128 stands for zero in the data rows.
Here are some points, each followed by its number:
[149 127 131  97 124 121 120 115 161 121 123 119 137 107 129 116 122 105
 134 140 132 137 141 123 116 122 124 131 127 130 122 110 110 141 128 122
 135 125 134 123 126 138 130 121 119 108 114 119 114 132 121 159 133 131
 135 121 137] 0
[152 127 125 138 107  98 139 108 150 110 157 129 130 106 140 158 130 121
 117  91 116 115 162 161  56 123  75 120 175 119 125  56  87  77 143 173
 101 155 190 127  74 159 111 163 119 126 158 139 134  65 110 156 150  93
  71 169  83] 1
[160 110 125  74 178 132 129 145 204 112  92 105 184 134 120 118 129 147
 123 153 118  82 129 115 174 106 107  74 137 103 117 122 119 127 116 111
 121 115 116 104 128 155 184  78  92  91  64 164 154 132 144 212  97 104
 136 108 165] 2
[213  97  98  36 175 171  82 156 130  94  94 105 253 155 154  85 174 159
 153 125 188 152  99 147  20 119 184  89  94 155 173  64  99 138 173 101
 171  98 143 160 175 181 179 140 139   0  66 126 135 164 150 100 123 130
 188 102 170] 3
[147 134 117 142 138 153 111 116 104 137 121 100 109 164  88 101 101 126
 133 135 155 122 127 116 138 111 142 140 119 124 143 138 131 110 114 148
  89 143 145 120 158 148 141 138 136 127 132 113 132 124 134 125 175  99
 164 126 159] 4
[160 107 135 131  69 106 140 104 125  92 122 153 123 113 136 137 134 165
 116 124 155 111 134 138  90 145 142 168 117 155 100 128 125 140 121 160
 166 189 133 134  65 117 123 173 109 121 155  95 107 130 106 126 135 166
 139 129 119] 5
[ 43 108  90  68 184 126 148 139  96 103 129 122 134 142 100 135 198  53
 127  99 116 169 201  95 152 104  71  33  75 122 143 136 150 149 138 120
  58  92 156 147 149 178 114  92 141 171  98 110 131 211 120 126 143 143
 103 129 124] 6
[139 125 135 122 127 145 123 128 143 129 112 109 139 163 110 101  90 121
 123 123 165  93  96 111 126 130 148 161 143 134 141 147 122 116 135 138
 120 127  88 121 110 128 152 158 129 143 162 115 132 102 133 112 140  95
 153 130 151] 7
[149 146 161 134 111 158 125 147 131 166 110  92 149 179 127 115  52 121
 134 137 156  63  65 122 130 116 132 163 164 149 131 148 120 103 139 121
 123 122  83 141 150 132 132 112  98 158 174  87 117 110 126  91 172  86
 154 131 136] 8
[125 135 138 119 134 120 126 125 147 116 120 138 136 120 135 144 113 126
 132 126 119 118 129 132 127 121 132 117 140 122 118 130 127 124 135 136
 137 131 137 132 115 116 119 115 121 129 122 136 138 119 123 129 120 133
 128 137 119] 9
[136 129 135  91 186 181 113 142 165 145  93 103 180 125 130  86 174 102
 133 119 128 101 115 141 144 116  86  81 130 124 137 129 125 137 142  98
 128  82 131 155 206 127 169  77 129  94  91 149 108 176 164 146 103  95
 147 114 170] 10
[120 140 128 164 142 124 131 133 111 133 141 138 122 136 123 134 122 115
 135  92 135 164 112 141 140 130 129 153 134 124 126 116 132 135 126 117
 151 121 138 122 121 113 124 139 132 135 158 121 108 118 139 129 119 126
 102 124 113] 11
[149 129 150  99 125 117 104 113 177 108 120 130 120  98 139 119 128 124
 118 138 118 132 128 143 123 147 110 125 135 143 135 110  97 107 126 130
 127 137 155 134 104 115 141 132 126  99 120 137 125 124 118 149 138 149
 123 148 132] 12
Which point above is nearest to each new point by angle? Its number follows each.
[112 114 116 143 132 145 110 141 104 124 122 125 114 141 121 144 103 103
 132 107 128 141 121 121 119 131 125 125 108 135 121 139 115 128 125 141
 123 140 114 140 126 155 110 136 119 156 118 130 147 130 155 120 151 119
 145 119 110] 4
[141 122 119 134 118 136 134 122 125 120 134 131 131 140 130 122 136 131
 120 135 134 127 126 136 122 131 135 143 128 123 126 134 124 122 114 137
 139 123 118 128 123 128 140 135 127 123 130 135 127 137 151 131 117 139
 135 123 131] 5
[111 119 112 154 156 151 132 139  67 144 150 135 111 128 108 128 150 146
 167 135 156 180 123 112 159 137 139 135  72 133 137 134 150 179 128 100
 119 116 124 138 212 159 117 101 144 106 118 141 113 177 148 129 101 151
 104 108 159] 6
[142 124 128 127 111 126 139 125 131 146 125 128 115 129 121 123 131 140
 141 137 138 148 122 121 144 135 130 139 110 131 125 148 147 144 117 129
 132 134 123 141 151 135 140 125 144 128 117 131 125 142 137 133 123 129
 133 112 142] 4
[ 83 133 150  72 139 121 137  88 187 116 111  98 110  68 102 107  91  92
 100 166  94 110 113 130 207 196  86  76  75 109 113 144 118 129 105 118
 160  64  81 151 117 131 130  93 106  93  42 188 142 154 119 162 122 155
 174  86 173] 2
[126 129 131 119 125 137 138 119 129 128 125 119 116 116 125 117 115 117
 129 142 138 123 101 122 152 143 116 135 116 127 127 128 125 134 124 120
 112 113 108 130 141 132 128 115 126 123 122 138 122 127 128 138 134 128
 136 122 155] 10
[144 128 111 121 155 157  84 138  87 134 124 108 130 174 107  91 132 118
 138 143 136 126 121 110 132  91  96  98 110 123 140 106  91  90  88 123
 102 145 149 148 173 186 152  96 112 125 124 130 106 117 162 121 142 109
 144 115 170] 4
[130 112 118 142 130 134 117 131 106 146 122 121 113 117 131 126 167 140
 147 135 148 153 116 115 155 128 139 126  97 141 141 137 139 165 125 119
 124 133 117 121 166 130 133 119 135 140 110 135 125 163 134 135 122 115
 130 108 155] 10
[143  99  99 156 102 127 137 137  89 122 172 127  99 141 131 116 169 140
  98 129 150 121 151 116 114 124 140 153 113 138 129 118 127 115 109 151
  87 165 122 104 122 146 146 158 134 142 132  95 123 115 134 139 136 129
 111 126 126] 5
[146 123 132 128 125 140 150 128 123 149 136 136 118 128 141 117 137 148
 138 130 144 144 104 128 134 124 147 134  99 138 123 130 140 149 116 108
 124 137 125 156 138 145 141 129 138 118 130 116 113 146 157 130 111 149
 138 107 152] 3
[158 121 136 104 118 131 115 119 126 118 132  98 122 146 114  96 103 118
 142 132 141 113 113 120 121 122 119 137 134 133 149 110  99 118 124 122
 105 130 142 134 137 147 134 133 116 123 149 119 112 100 117 127 156 119
 144 138 137] 4
[ 99 115 132 127 110  62 172  93 114 107 121 130  64  49 101 147 110 121
 153 169  75 147  93  72 221 239  89  66   7 160  85 134 158 194  87  91
 133 100  62 149 119 152  73  82 107 103  30 168 140 173 104 170 164 196
 111  89 198] 6
[ 81 137  99 138 159 133 106 160 108 111 148 105 101 135 120 153 159 100
  98 104  81 113 169 166  96 110  93 122 159 128 145  88 118 100 152 159
  88 125 166 125 118  90  79 128 156 108 124 115 116 117 126 107 113 148
 106 156  94] 1
[ 95 131 125 127 150 138 124 126 104 133 114 116 113 112 121 159 113 125
 126 111 112 152 131 130 158 161 149 109  97 146 107 147 137 137 143 151
 135 140  76 126 136 133  95 127 119 146 100 157 141 149 107 125 149 130
 133  92 133] 6
[136 117 122 154  98 131 115 135 109 135 137 147  93  89 148 120 179 156
 142 148 134 130 127 120 125 145 137 147 112 118 133 120 114 143 117 123
 118 152 133 102 116 119 136 130 128 107 102 123  87 124 131 151 106 137
  89 137 133] 5
